In the data rows, 128 means zero.
Here are some points, each followed by its number:
[146 172 188 154  34 160  81 107 116 181 122 163 111 117 138 120  92 177
 106 166 153  82 140 131 171  61 121 101] 0
[136 163 135 154 116 120 115 120 152 157 144 135 157 119 126 148 109 135
 113 147 147 122 149 129 101 104 127 108] 1
[125 158 131 142 115 154 137 115 127 161 116 134 148 140 120 151 111 162
 119 146 134 122 115 146 170 116 112 135] 2
[137 124 149 113 104 137 137 118 127 164 102 126 165 146 144 139 124 134
 125 128 131 128 145 129 145 107 118 110] 3
[145 146 114 137 129 129 149 137 162 129 140 129 153 120 158 153 139  94
 142 129 132 135 138 110 111 101 108 128] 4
[100  78 150  83 146 101 182 117 117 102 139  98 144 108 140 116 113 135
 163  67 118 148  83 138 109 160 167 163] 5
[145 111 164 130 123  84 122 144 137 137 131 150 129 132 148 116 131 143
 110 153 159 129 188 110 158 115 147  96] 6
[159 129 134 142 153  79 115 163 137  77 118  95 136 130 106  97 142 190
 107 137 152 159 198 115  68 124 167 156] 7
[123  55 146  90 103 129 171 114 122 104 133  92 102 119 175 140 119 164
 151  96 144  89  97 139 125 130 147 115] 8
[122 123 158 129  81 141 106  80 146 185 123 139 162 134 141 141 105 149
 129 155 135 131 130 135 135  97 120 104] 9
[138  66 167 187  70 206 130 183  47 136 171 105  51  97 123 128 171 252
  47 143 165 125 151 172 237 140 135 114] 10
[115 100 157 142  96 143  90 127 147 153 154 125 113  90 113 120 130 158
  91 148 101 131 139 122 137 107 157 118] 11
[152 107 225 183  84 149 100 126 167 144 133 189 127 139 146  38 107 108
 113 179 120 146 170 106 136 133 145 123] 12
[108 151  85 100 174 111 144 163 133 101 104 128 135 149 106 118 122  86
 142  76 126  97 129 124 130 171 122 148] 13
[156 114 110 110  25 131  80 172 122 105  97 134 107 105 128  90 109  91
 116 124 164  82 121  77 160  91  97 140] 14
[115 124 124 125 178 130 114 144 115 112  85  92 106 129  75 122 151 145
 108 159 116 101 130 130 149 130 143 148] 15
[126 115 140 124 119 115 139 114 119 139 160 128  79  86 139 157  99 140
 141 159 144 152  81 193 121  99 149 138] 16
[105  88  90 101 170  92 163 127 124 114  78 107  95 121 117 145 130 147
 135 104 128 106  63 132 180 152 130 133] 17
[ 89  98 163 144 124 154  91  52 162 177 173 123 144  85 117 141 114 173
 140 171 101 130 159 128 103  59 149 117] 18
[140 136 157 131 108 153 112 122 105 132 125 146 109 136 132 101 127 115
 126 136  99 137 105 118 100 132 133 149] 19
[137 105 177 123  96 129 118 104 153 131 151 110 107 101 131 134 145 172
 119 145 109 119 156 121 143  62 164 109] 20
[135 155 141 141 117 153 102 109 112 158 105 149 142 128 125 110 128  84
 112 159 130 125 121 122 117 126  97 128] 21
[121 136 135 137 109 145 111 113 116 151 123 143 126 127 134 117 124 131
 124 115 141 118 131 118 138 136 110 129] 22
[123  82 188 158  67 179 111  90 107 169 107 124 175 148 124  88 102 147
 107 120 125 170 126 138 202 129 102 140] 23
[110  98 108 108 113 137 134 127 123 153 172 116 111 111 135 149 106 128
 141 107 114 146 129 128  84  91 158 114] 24
[134 149 113 170 158 191 103 120 110 136 118 134 126 105 126 140 182  98
 107 240 137  69 121 137 132 117  92 134] 25
[142 127 201 155  71 254 180 179 206 220  92 163 204 194 174 177 125 167
 104 131 106 156 167 132 191 120  66 120] 26
[125 159 157 146 106 151 121 109 120 163 146 143 124 117 113 139  92 190
 118 161 120 136 108 157 145 105 145 137] 27
[114 147 106  99 158 127 124 112 104 118 132 125 116 135  91 131 112 154
 135 110 119 150 124 144 131 130 141 153] 28
[119 166 176 118  65 132 122  91 124 140 147 143 132 140 108 108 120 137
  93  67 139  91 157  98 138  74 113  87] 29
[143 196  68 186 130  81 127 113 161 100 137 135 146  76 133 147  78  57
 171 136 183  98  70 114 100 106  43 169] 30
[161 122 105  97  77 118  88 249 193  94 180  52 178  74 157  72 245   0
 168  19  73   0 141  93  19 203 129 100] 31
[ 89  77  38 125 218 157 106 203  74  75  75  92  93 120  80 122 246 128
  76 128 164  72 189  96 175 211 116 159] 32
[114  16 213 129 103  79 211 113 146  68 158 139  74 121 169  69  54 174
 157 106 133 143  65 152 174 163 208 134] 33
[133 135  90 139 134 131 118 123 121 120 150 133 140 119 137 130 124 116
 134 122 146 130 136 129 119 146 117 138] 34
[ 83 180 127  95 116 121 106 137  50 123 114 144 140 160  80  96  92 182
 123  75 160 124 139 125 136 177 149 122] 35
[169 164 169 104  51 154 159 163 150 189 149 137 190 140 202 138 133  73
 136 100 113 149 190  89  81  97 103 152] 36
[147 155 144 164 140 141 167 147 152 132 142 137 122 130 141 136 134 127
 121 134 116 159 128 142 128 130 129 145] 37
[206 154 183 147  87 209 146 208 193 164 105 141 150 138 180 148 208 120
 103 160 112  97 145 143 153 111  91 113] 38
[127 111 125 138 140 101 109 113 124 135 131 126 146 114 142 131 116  98
 128 162 150 124 142 121 108 123 116 113] 39
[121 175  96 138 129 153 113 130 142 152 114 166 117 133  87 148 114 183
 113 120 114 123 111 125 187 145 101 145] 40
[ 79  27 125 103  47 119  73 183   5 153 213 106  48  89  66  78  87 222
 100 136 187 178 117 166 122 150 217 109] 41
[131 165 132 143 140 122 138 135 153 140 150 139 115 115 146 166 136 157
 124 149 127 116 142 128 125 101 133 105] 42
[148 129 146 136  51 120 124 117  98 150 134 142 100 153 152 116  63 140
 133 156 141 140  95 150 138 111 130 130] 43
[132 119 161 112  96 143 141 110 124 175  90 118 179 161 141 143 119 136
 114 133 142 121 163 134 158 105 101 112] 44
[124  83 122 147 125  88 133  52 100 107 166 103 141 134 100 125  76 124
 117 171 143 126  84 141 121 124 114 105] 45
[164 131 144 140 165  76 121 164 125  95 117  94 146 141 111  95 146 187
 113 139 153 159 201 113  72 123 175 153] 46
[138 119 207 173 104 124 154 151 186  81 170 172 110 171 157  71 110 184
 129 107 114 155 164 124 180 136 168 108] 47
[134  82 155 147  99 106 115  89 119 141 126 105 124 113 151 111 133  88
 154 116 110 148 125 130 133 114 141 121] 48
[147 148 135 122 165 100 146 112 129 104 111 108 124 131 123 137 154 129
 136 116 112 139 156 115  99 103 130 110] 49
[126 201  43 127 133 118 147 114 134 143 138 119 132 160 129 164 112 129
 159  88 103 142  94 142  98 121 107 115] 50
[142 115 126 152 172 109 125 122 116 106 150 122 117  93 133 119 148  98
 118 148 114 158 137 124 104 138 136 161] 51
[125  57 134  69 147  85 160 100 140 103  93 110 101 155 204 159 114 104
 169  74 148 115 114 109 107 122 136  63] 52
[ 98 125   0 103 172  72 193 209 201 120 132 177  86 141 209 209 129 178
 197  43  14 124  23  58  33 255 107 226] 53
[113 116 146 104 154 112 121 116 152 146 137 123 167 110 152 111 147  39
 155  87 125 170 173  96  84 128 130 143] 54
[133 135 140 172 108 117  94  99 116 150 105 158 143 115 123 104  81 116
 109 164 179 137 120 139 138 122 107 127] 55
[104 112 139  99 131 118 179 133 115 157 108 133 169 129 147 129  84 107
 150  92 140 149  88 134 118 172 118 170] 56
[159 150 189 128  88 113 124 155 118 134  79 126 132 129 139  98 132 117
 114 127 176 102 162 110 188 100 107  95] 57
[100 133  89  96 126 105 109 149 117 145 139 125 132 122 133 159 137 151
 114 123 123  93 158 104  82 102 145 112] 58
[ 84 106  83 155 159 125 186 128 179 179 198 128 168 100 122 214 107 175
 121 132 125 162 140 126  95  80 129 123] 59
[161 204 109 188 184 255 145 139 108  75  48 122 109 148  31 131 254  67
  68 224 108  58  32 127 197 131  44 136] 60
[136 105 131 138 133  89 133 106 105  98 147 108 120  82 133 128 127 127
 143 168 162 136  96 159 145 106 137 143] 61
[104  74 125  90  93 115 129 127 112 147 122 127 115 128 144 130 118 126
 136  98 153 137 162 121 112 123 144 102] 62
[124 191  86 148 105 124 145  57 105 131 169 125 106 128 141 187  83 149
 149 149  89 119  56 170  82  78 120 112] 63
[147 152 131 132 121 114 122 138 143 151 127 133 116 104 152 140 136 107
 125 152 142  91 152 124 113 100 121 106] 64
[132 174 110 162 167 183 141 128 148 144 133 148 134 116 129 136 160  77
 129 148 105 100 106 129  99 136  89 156] 65
[ 79 132 122  88  97 119 118  52  86 143 118 120 145 148  95 139  72 182
 145 125 148  99  96 144 139 112 111 104] 66
[128 134 161 120  53 170 133 124 103 147 144 127 102 124 132  88 152 158
 116  75 106 124 153 137 169 115 151 105] 67
[119 142  73 142 129 130 111 112  93 122 150 125 157 115 151 127 122 111
 142 111 152 149 150 134 114 158 102 149] 68
[133 179 114 127 109 127 147 128  89 158  84 142 105 141 120 152  89 160
 101 159 189  78 104 157 164 105  99  79] 69
[152 177 105 144 158 121 172 139 129 129  95 123 151 146 128 157 130  94
 127 123 141 133 101 137 147 128  86 135] 70
[102  78 118 114  88 120 102 158  58 129 179 110  88 107  96 103 109 175
 108 132 142 151 123 148 132 145 176 123] 71
[122 120 121 113 146  86 131 114 120 118 148 124 151 130 115 111 111 106
 147 131 129 148 131 122 106 138 158 126] 72
[ 62 145  95  66 168 141  86  65  87 132 147 130 157 113  59 125 109 174
 165 105 103 173 133 165 174 125 134 169] 73
[120  90 114 113 122 111 123  91 148 138  88  97 142 138 121 153 172 151
 133 114  96 121 149 110 168 118 129 117] 74
[ 75 143 101  77  65 140  76 125  72 161 140 152 132 146 123 110  60 148
 127  93 110 116 117 119 100 146 150 139] 75
[152 124 142 131  82 116 107 103 105 161 116 142 115 126 146 122 100 143
 123 157 132 126 126 132 148 110 128 113] 76
[168  97 172 169 209 173  93 161 171 101  93 152 120 137  93 104 242  23
  67 197 120 111 154  83 127 153  81  96] 77
[100 177 158  87 140  82 125 136 125 166  54 139 148 159  88 124 118 121
 113  98 184 127 197 111 165 116 116  96] 78
[ 99 168 119  90 144 113 113 138 115 125  95 153 128 178 101 129 110 140
 141  84 147 139 156 113 150 151 130  89] 79
[109 127 123 136 165 121 137 148 123 102 124 129 117 105 146 141 156 136
 123 119 165 109 153 133 142 154 139 139] 80
[133 146 135 100 147  80 118 122 116 156 146 133 142  98 131 140 129 126
 136 138 123 131 165 117  66  99 163 131] 81
[121 115 174 186 144 168 109 149  58  77  68 102  69 124  88  45 178 189
  94  77 179 122 186 122 255 186 146 119] 82
[104 192 119 193 153 146 128 106 109 109 152 133  93 106 129 154 113 213
 104 171 148  53 171 151 122 116 125 131] 83
[119 133 142 121 128 140 105 103 119 167  78 142 127 125  96 109 119 105
 112 139 127 124 135  98 149 131 122 132] 84
[136  90 151 118 120 124 137  96 126 132 127 110 125 119 145 109 138 111
 142 118 120 140 123 131 137 129 135 137] 85
[142 149 139 135 116 102 126 143 147 149 131 130 138  95 155 150 134 114
 130 150 147  94 160 121 107  98 103  97] 86
[ 62   7  85 123 131 139 199  58  91  85 184 105  88  51 193 164  67 182
 161  73 128  76   0 146 140 229 121 208] 87
[122 142 154 139 131 135 125 107 131 139 125 130 131 118 109 127 125 152
 115 129 122 131 141 146 140 110 135 126] 88
[ 97 200 113 118 119 115 119 140 100 163 143 173 125 135 107  98  62 120
 137 115 168 162  94 139 114 165 140 148] 89
[128 146 131 118 144 101 142 142 105 111 123 127 126 147 120 114 124 120
 138 108 132 142 127 138 133 140 141 117] 90
[141 121  94 142 127 124 133 129 124 104 130 114 114 132 170 139 160 128
 127 119 125 127 139 120 132 148 110 128] 91
[128 116 164 114  84 115 124  75  70 132 113 135 135 166 118  98 109 118
 132 101 119 157 130 133 162 119 130 109] 92
[177 109 131 139 189 132 143 160 199 152 161 110 136  70 183 140 239  29
 136 159  75 147 165  92  72 100 138 159] 93
[127 114 138 126 122 136 156 112 150 142 160 123 139  87 166 132 120 102
 148 107 132 126 135 112 102 108 126 146] 94
[130 142 133 134 119 123 129 124 155 111 132 148 115 116 148 144  94 104
 156 131 149 113 115 111 124 107 104 115] 95
[158 130 122 164 116 109 125 106 148 139 158 133 167  75 163 126 113  54
 127 168 128 145 105 120 105 100 120 152] 96
[148 135 152 125  99  76 118 136 152 134 152 129 151  68 162 140 142  97
 144 165 188  94 151 124  94  84 127 115] 97
[131  86 149 136 149  76 173 119 156  67 156 113 107 141 135 112 113 158
 137 136 123 130 109 140 131 131 165 108] 98
[ 92 130 123 107 102 128 126  75  98 139 112 123 141 142 110 140  86 168
 140 118 147  99 100 143 144 117 125 116] 99
[145  81 164 117 117 109 108 137 144 167 136 128 141 101 148 105 153  68
 131 136 132 163 184 101 108 111 139 134] 100
[141 105  74 203 183 136  91 135 255 191  95 213 107  95 178 198 204 181
 129 129  42 150 168  60 124 183  86 198] 101
[142 201  82 117 160 106 163 138 118 131 118 123 123 154 144 171 136 124
 132 117 139 104 131 128  93 128 108  95] 102
[203 118 131 157 193 202 124 165 135 100  78 145  85 142 110  68 250  36
 100 244  86 123 127 122 181 160 111 169] 103
[131 137 118  88 146 121 194 135 132 126 127 119 104 111 151 152 119 135
 151  76 138 122 103 126 123 136 154 146] 104
[140 139 163 121  93 155 111 118  94 138 128 149 106 134 129  96 112 108
 126 150  90 135 104 112  89 140 143 160] 105
[138 142 141 118 104 141 148  79  95 105 115 109  90 187  95 119 130 160
 145  87  98 178  86 162 189 109 139 101] 106
[111 122 183 141 177 116 133 121 138 108 152 125 133 112 104 131 144 123
 115 119 126 169  97 160 113 148 136 170] 107
[154 180  55 124 126  80 172 108 104 112 135 104 125 159 160 178 122 110
 151 137 142  89 106 140  99  89  97  92] 108
[119 158  85 130 157 255 167 152 135 165  45 133 183 191  93 167 182 132
  94 195  75  79  86 131 172 141  43 187] 109
[140 140 123 148  45 174 121  55 121 143 228 139  87  90 211 161  92 142
 149 141  85 126  80 146  86 157 151 118] 110
[ 60 104  59  85 221 102  99 101 124 129 111 113 176 102  72 126 120 114
 144 111 142 143 164 105 149 173 110 169] 111
[126 182  85 120 128 130 152 117 132 123 129 123 138 148 127 154 114 118
 141  98 110 131 107 127 108 146 106 121] 112
[110 156  91 126 165 110 135 117 124 119 138 126 140 124 119 159 113  94
 146 117 136 126 116 129 109 130 112 124] 113
[148 131 192 144  86 218 171 161 187 193 104 154 183 170 171 169 131 157
 122 127 106 150 153 142 176 113  87 125] 114
[134 209 151 119  70 249 195 139 143 222 103 168 213 194 140 186  97 201
 109  80 104 139 130 156 200  93  62 149] 115
[175 137 112 173 180  79 136 159 159 128 107 115 124  97 142 169 144 148
 100 219 165 114 148 128 116 107 126 120] 116
[132 118 136 129 103  89 143  98 142 130 144 134 139 147 145 112 105 126
 138 142 146 135 149 123 114 100 136  94] 117
[104 105 105  74 125  85 126  84 113 133 121 111 182 144 108 126 114  81
 165  88 114 167 132 109  95 134 124 115] 118
[113 143 111 118 154 123 144 114 120 112 110 123 120 163 109 124  95 149
 124  99  95 137 120 130 108 129 127 151] 119
[129  57 141 123  16 217  51 169  37  40 134 131  42 182 224  77 195 166
  94  58 147  37 183 144 200 221 123  23] 120
[141 142 121 170 160 186 108 122 114 143 103 140 131 112 124 137 174 112
  99 214 137  74 124 131 119 129 102 125] 121
[140 147 118 114 140 125 176 198 166 147 121 108 158 163 123 170 150 126
 110  76 165 143 181 128 109 122 100 107] 122
[186 163 190 127  54 105 110 150 100 141  29 137 117 124 111  77 143 111
  87 113 224  84 173 123 226  90  88  49] 123
[148 118 129 128 147 100 125 145 133 135 110 115 132 131 128 121 137  96
 125 125 144 152 153 127 137 133 130 141] 124
[171 141 146 164 153 197 117 124 112 129  74 122  93 127  91 119 204 132
  81 226 111  88 101 152 190 125 120 116] 125
[127 126 173 126 119 162 120 151 164 150 104 145 162 168 126 133 123 124
 126  92 104 128 155 116 109 129  93  99] 126
[108 169 119 171 149 146 117 116 107 116 143 137 100 104 126 153 107 197
 105 155 146  90 132 140 125 118 127 127] 127
[120 147 128 113 144  97 114 123 123 149 147 116 140 107 130 127 123 134
 139 133 124 135 152 114  93 111 148 124] 128
[119 155  96 131 150 139 115  92 119 110  91 129 142 170 117 157 133 106
 131 143 122  73  95 131 112 112  89  90] 129
[137 126 143 154 125 174  90 109 161 134 118 175 110 149 139 131 126 113
 122 215 119 108 125 105 117 113 107  81] 130
[130 157 133 139 129 145 136 125 126  97 119 129 101 134 126 115 146 137
 127  90 132 141 125 118 186 125 113 125] 131
[112 107 161  53 167  68 114 147 169  91 152 160 135 112 192 156 151  68
 201 113 200 175 146 187  64 151 170 142] 132
[126 176  91 121 128 127 142 119 126 104  93 108 165 187  80 118 116 150
 136  84 163 144 135 160 170 150 104 135] 133
[131 139 104 154 152 121 146 119 124 120 158 116 116 110 132 146 112 109
 141 149 112 152  80 152 119 121 127 141] 134
[ 61  48  58  47 105 126 127 157  91 110 149  84  60 137  71 144  98 182
 106  85  80 109  94 125 120 136 181 131] 135
[102 130 131 119 199 126 157 171 122  82 126 128 119  75 167 153 184 144
 123 108 206  96 179 140 164 170 144 144] 136
[139 124 136 128 134  97 124 153 124 133 106 122 141 132 124 107 142 103
 115 121 146 121 148 120 130 135 128 121] 137
[183  97 182 140  58 131  87 180 170  87 110 130  96 117 133 102 175  75
 136 131 144  75 141 119 168 111 125  56] 138
[ 79  92  75 140 197 105  88 169 138 139 121 130 137  72  67 152  93 156
  83 175 103 104 112 103 102 147 140 193] 139
[118 102 124 147 121  96 108  75 112 113 157 114 141 124 114 119  92 124
 131 162 132 127  93 143 118 122 129 111] 140
[128 119 139 149  96 112 121 112 142 143 143 143 125  69 145 142  73 127
 136 176 168  97 101 112 115  90 109 136] 141
[131 114 126 118 122 114 104  94 125 175 131 113 156  92 139 146 132 127
 115 215 143 102 164 117 102  79 127 103] 142
[141 168 130 134 130 177 172 163 134 145 104 125 144 159 139 138 146 129
 117  85 102 142 127 132 163 154  98 153] 143
[109 176 118  84 142 102 115 144 124 133  91 145 134 181  95 127 109 139
 133  76 136 136 150 111 139 143 119  93] 144
[111 117 113  90 131  74 129  93 106 133 126  97 172 145 130 119 127  76
 152  89 117 143 142 107 100 129 122 122] 145
[ 55   0  37  95 227  61 156  87  71  55  93  66  86  75 127 136  31  89
 162 130 110 119   0 143  95 174 162 243] 146
[105 147 100  95 169 122 123 104  95 103 130 122 114 137  88 145 121 153
 151 100 112 153 116 148 132 132 146 164] 147
[170 139 162 140 106 171 141 176 164 150 110 124 149 122 152 140 171 116
 111 146 120 111 147 135 150 114 106 116] 148
[162 138 142 151 130  87 119 163 147 119 108 134 139 101 137 111 152  50
 130 127 177 117 162  83 131 100  98 128] 149
[ 90 110  62  65 148  86 141 176 131  95 122 158  98 175 139 100  88 123
 142  76  83 126 137  85 135 163 168 150] 150
[163  85 124 157 178 117 139 154 135  87 119 106 108 124 159 126 208 118
 121  83 103 187 195  77 116 158 132 149] 151
New points follow, each followed by the number of its nearest point above by angle, seen from the average point of the numbered points.
[134 117 159 122 102 125 118 120 145 128 147 121 125 115 129 125 137 163
 125 139 115 123 156 122 140  82 162 121] 20
[ 43 237 128  63 108 119  99 140   0 111 113 161 160 182  29  61  53 223
 111  45 179 126 161 113 133 201 166 118] 35
[124  43 143  64 147  79 161  93 149  89  95 105 105 146 189 151 122  95
 173  95 146 102 131 109 124 121 135  61] 52
[151 159 150 168 131 127 120 126 156 143 163 165 128  60 166 116 107  66
 140 151 146 170 106 155  92 125 128 170] 96
[130 148 152 140 148 104 140 144 163 138 146 155 145 124 146 110 122  93
 152 113 133 158 155 101 111 133 129 129] 54
[127 183 133 153 147 125 162 134 163 140 161 138 114  97 155 169 138 174
 128 163 133 104 146 124 120  70 145 101] 42
[199 149 164 181 154 226 112 132 106 117  50 125  83 130  63 113 236 125
  61 255 119  68  89 153 224 113 122 111] 125
[118 165 100 116 152 146 150  90 113 122 121 122 144 174  98 168 134 110
 123 147 128  72  78 133  97 119  78  92] 129
[154 175 125 166 166 199 138 123 117 100  91 126 111 138  83 120 197  97
  97 175 117  79  80 143 168 124  74 134] 60
[157 173 127 147  85 128 141 136 150 114 153 117 128 119 138 159 145 153
 112 126 138 108 131 136 126  78 120 115] 42
[140 182  87 114 148 113 161 143 131 124 117 137 121 148 145 170 128 119
 142 115 135 114 122 133 111 115 108 107] 102
[136 158 127 153 109 120 107 102 153 163 163 128 162 125 123 155 116 143
 114 154 177 119 147 128  77  98 118  91] 1
[138 147 135 120 164 106 145 117 127 118 128 112 118 138 128 142 152 125
 130 119 118 134 151 112  95 103 140 125] 49
[ 98  73 141  80 139  96 186 111 123  91 137  68 142 102 144 120 118 132
 185  42 127 159  74 140  99 170 175 157] 5
[149 179 125 109 152 106 167 143 148 136 141 121 117 128 153 184 162 177
 123 140 130  84 176 131 119  75 155  76] 42
[ 88 165 102  77 153 151  72  80  88 170 150 164 173 115  66 131  93 175
 142 148 162 123 159 143 163 113 128 161] 73
[ 72  34  92 115 133 134 176  69  98  94 175 111 108  64 176 155  81 172
 146  81 130  91  13 142 120 199 123 183] 87
[170 192 125 166 171 213 133 125 113 101  78 124 108 137  66 133 199  75
  80 200 109  75  72 134 190 127  67 126] 60
[122 167  71 135 171 255 188 157 134 180  12 132 218 210  90 177 186 135
  56 215  52  63  70 171 177 141  16 204] 109
[ 83 106  68  94 208 103  97 111 126 124 117 117 176 100  70 133 125 107
 149 116 142 130 156 108 137 161 120 167] 111
[ 14  64 119 110 141 159  75 109 136 119 213  93 127 107  20 135 148 189
  78  50  14 121  96  81 105 146 159 141] 135
[ 97  71  65 160  80 210  56 119  32  79 167 139  74 101 181 102 163 129
  91 123 144  79 143 113 142 210 103 139] 120
[132 149 132 115 144 100 141 138 114 107 127 128 128 145 116 143 132 122
 131 113 129 143 119 136 141 140 143 120] 90
[209 116 126 149 190 197 114 160 127  95  83 150 101 141 114  72 250  34
 103 241  83 127 117 124 179 160 114 161] 103
[136 118 197 166 117 136 153 147 178  85 169 166 107 166 147  79 113 179
 132 106 111 156 168 123 181 133 176 107] 47
[137 124 138 146 135 161  95 109 151 132 121 154 115 137 140 133 129 118
 119 185 123 111 121 122 116 108 109  91] 130
[138 166 123 153 112 153 141 102 110 118 106 125  98 164 114 143 102 161
 129 101  91 138  88 150 156 118 112 139] 106
[159 109 114 121  23 133  74 177 129  98  98 140 102 103 125  87 104  92
 117 130 155  76 121  68 159  93  96 142] 14
[141 112 122 147 156 120 133 150 134 112 116 139 115 120 144 130 175 112
 127 101 112 144 173 104 123 139 125 149] 151
[ 95 126   0 108 183  77 176 210 198 128 132 172  94 150 207 196 142 186
 191  39  16 135  15  62  38 255 101 228] 53
[130 100 101 109 133 114 129 110 142 139  99  97 130 143 113 147 171 153
 138 110  88 124 143 111 137 120 121 120] 74
[100 167 141 119 140 138 114 104 126 161 105 142 171 132  96 134  93 131
 127 111 141 124 161 114 153 110 111 120] 78
[205 140 160 164  88 142 215 197 163  82  91 121 164 233 163  98 143 121
 117  71 141 197 147 143 186 157 116 138] 143
[ 81 114  81  97 164 141  87 186 125 139 112 128 118  95 115 135 158 189
 104 110 137 118 201  91 163 148 154 159] 32
[157 103 225 165  78 147  99 129 152 146 142 191 124 128 161  44 122 123
 117 173 113 145 165 114 138 128 153 114] 12
[111 159 113 117 162 111 135 124 144 147 130 144 180 128 144 140 128  70
 142  67 141 143 162 105  94 133 104 140] 54
[ 44   0  38  89 234  17 168  87  46  33  86  31  58  50 124 123  15 106
 165 145  93 109   0 155  75 229 186 255] 146
[113 114 120 107 155  54 141 112 138 108 152 114 170 123 129 107 110  86
 163 133 136 167 136 121  86 140 152 125] 72
[ 77 191 125  87 119 115 105 134  32 119 119 147 156 165  78  84  86 195
 122  71 168 121 136 105 137 211 157 121] 35
[ 66  87 116 105 127 141  93 107 137 126 181  97 122 119  51 129 144 158
  96  75  53 126 104  90 109 131 154 122] 135
[139 157 145 163 163 140 145 139 176 126 121 159 101 118 134 139 131 106
 127 121 116 160 139 114 143 123 118 118] 37
[139 177  89 113 144 111 162 144 129 124 125 133 125 146 147 170 127 120
 135 122 147 121 129 137  99 117 117 117] 102
[123 115 161 153 124 120 108  99 150 178 163 139 132  75 147 128 121 121
 133 172 111 146 151 135 103  81 141 134] 18
[ 89  88 111 115 209 105 139 122 178 119 104  93 173  83 105 124 137  57
 146 117 124 116 115  95 126 152 112 178] 111
[127  64 165 140 158  61 204 107 154  44 176 106 101 154 138 115 103 170
 140 126 112 123  99 186 140 126 189  97] 98
[119 132 143 135 146 118 128 123 131 136 136 128 144 120 115 122 141  98
 136 117 129 157 139 125 117 132 139 141] 54
[128 134 126 143  69 160 141  88 117 155 214 130 104 101 184 145 108 165
 170 128  83 125  92 141  91 100 144 128] 110
[149 143 152 111  93 138 147 147 138 166 149 129 166 130 166 137 129 102
 135 111 112 143 153 108  96  97  97 142] 36
[107 116  99 139 148 136 164 143 162 167 172 109 132 112 125 171 126 154
 124 139 123 145 135 140 107 108 128 138] 59
[101  84 142  91 146 107 178 109 126 115 132  86 139 107 137 119 108 133
 166  63 128 147  89 134 107 155 163 162] 5
[113 169 104 136 109 136 134  72 108 133 155 116 113 132 133 166  97 148
 156 144  95 160  79 161  92  94 124 114] 63
[ 98  92  78 114 184 145 109 169 102 104  83 116 108 125 100 126 191 121
  94 125 145  97 160 103 169 165 119 147] 32
[128  84 113 121  57 182  64 156  80  63 114 132  79 156 146  91 159 160
 128  76 133  79 155 126 176 184 117  57] 120
[ 78 108  75 103 200 106 113 121 128 126 114 107 169 104  78 130 121 108
 138 110 148 132 160 113 144 156 115 157] 111
[159 124 130 172 109 109 111 127 132 161 145 128 133  81 162 127 111  69
 121 174 136 156 108 133 112 100 118 140] 96
[143 122 145 120 124 123 108 129 126 163 114 144 139 116 153 107 147  77
 127 153 139 127 166 101 111 121 126 125] 100
[116 110 173 163 117 131  94  81 162 206 169 154 136  43 139 131 113 114
 120 180 116 141 147 121  96  90 156 129] 18
[120  25 153  79  87 114 189  87 109 104 127  76  86 116 202 155 117 168
 161  85 150  76  87 147 119 129 142  90] 8
[141 103 169 122  78 128 126 116 149 127 151 106  87 108 124 125 151 197
 132 150  86 128 162 104 157  50 182 105] 20
[ 94 171  98 110 201 124 164 119 108 104 100  98 115 194  97 125  87 160
 133  64  70 142 109 124  88 118 124 170] 119
[161 111 116  76  97 126  99 225 161 114 158  91 165  94 145  95 208  24
 158  61  94  34 143 112  64 174 129  99] 31
[143 122 238 182  93 132 172 155 213  70 180 193  99 187 165  54 108 213
 139  93 105 170 182 112 200 147 190 106] 47
[145 131 139 125 114 134 126 123 129 108 120 126  92 145 128 141 141 135
 131 138 111 135 124 136 151 110 131  84] 106
[156 106 104 115  24 130  86 179 114 113 102 134 109 107 133  82 112  99
 123 136 149  68 117  75 148 104  97 141] 14
[ 84 195  90 102 197  95 137 126 174 171 131 155 206 117 147 141 124   2
 168  69 143 150 214  72  44 150  67 149] 54
[168 109  97  54  80 143  87 225 169  99 203  72 205  76 146  45 241   0
 182  38  81   0 139 103  40 199 127 103] 31
[ 98 104  62 115 195 146 114 173  85  91  77 112 105 121 101 103 196 120
  93 129 135  76 157 104 165 179 125 141] 32
[118 210 145 137 144 187 154 145 107 148  98 133 172 168  76  99 123 103
 113  80  96 158  80 139 152 173  57 152] 143
[116 118 105 106 104 130 130 123 134 153 173 120 100 120 134 146 122 132
 140 110 111 140 130 137  83  89 142 118] 24
[146 134 125 136 108 133 121 135 111 131 111 140 115 136 137 124 110 101
 137 137 133 141  99 146 141 143 111 125] 43
[ 93 116  77  95 140 107 136 167 132 105 118 136 113 161 130 102 100 130
 134  98  95 125 131 103 137 150 158 145] 150
[142 153 111 109 131 130 164 179 151 140 122 121 148 165 126 158 146 128
  96  93 147 125 162 133 120 128 112 113] 122
[112 150  88 125 162 115 136 123 125 119 135 127 135 131 124 152 116  99
 143 122 140 143 118 139 109 135 116 121] 113
[167 152 151 121  79 143 152 151 132 168 149 133 171 136 178 135 133  87
 136 103 112 143 149  94  88  99 101 145] 36
[121  90 183 116  61 102 103  49  86  84  98 115 139 205 126  63 102 110
 156  77 127 160 147 128 179 123 139  81] 92
[112 132  97 104 134 142 135 173 120 133 114 136  95 132 128 125 128 138
 126  93  90 127 124 107 144 137 147 157] 150
[159 128 131 136 173 125 137 141 157 140 146 118 130  90 163 134 197  69
 134 146  89 151 166 105  90 113 137 143] 93
[141 117  91 140 128 124 132 131 117 113 132 119 112 127 164 136 163 119
 120 118 127 127 135 119 126 152 119 129] 91
[126 115 107 134 106 131 129  96 124 129 120 108 125 153 120 136 131 147
 125 112 103 132 103 141 131 127 114 127] 106
[142 128 156  83  86 122 136 138 147 144 139  94 135 135 138 145 180 164
 147 113 106  54 186 123 123  89 168  49] 20
[113 146 167 149 124 152 127  87 143 167 118 129 135 103  97 128 138 169
 133 125 128  99 139 128 160 100 131 129] 88
[139 140 101 153 141 127 147 113 116 122 158 119 119 114 132 151 104 101
 144 146 106 152  71 154 117 126 122 143] 134
[154  75 106 189 198  93 113 125 110  81 160 102  99  69 140 119 180  73
 131 165  99 182 127  96  96 145 151 187] 51
[133 192  84 123 137 133 139 111 116 105  93 113 170 185  81 112 120 158
 128  82 166 156 128 168 178 147  95 130] 133
[134 117  86 184 163 136 116 161 214 157  93 158 105 105 138 170 171 172
 118 134  79 135 135 100 152 158 107 162] 101
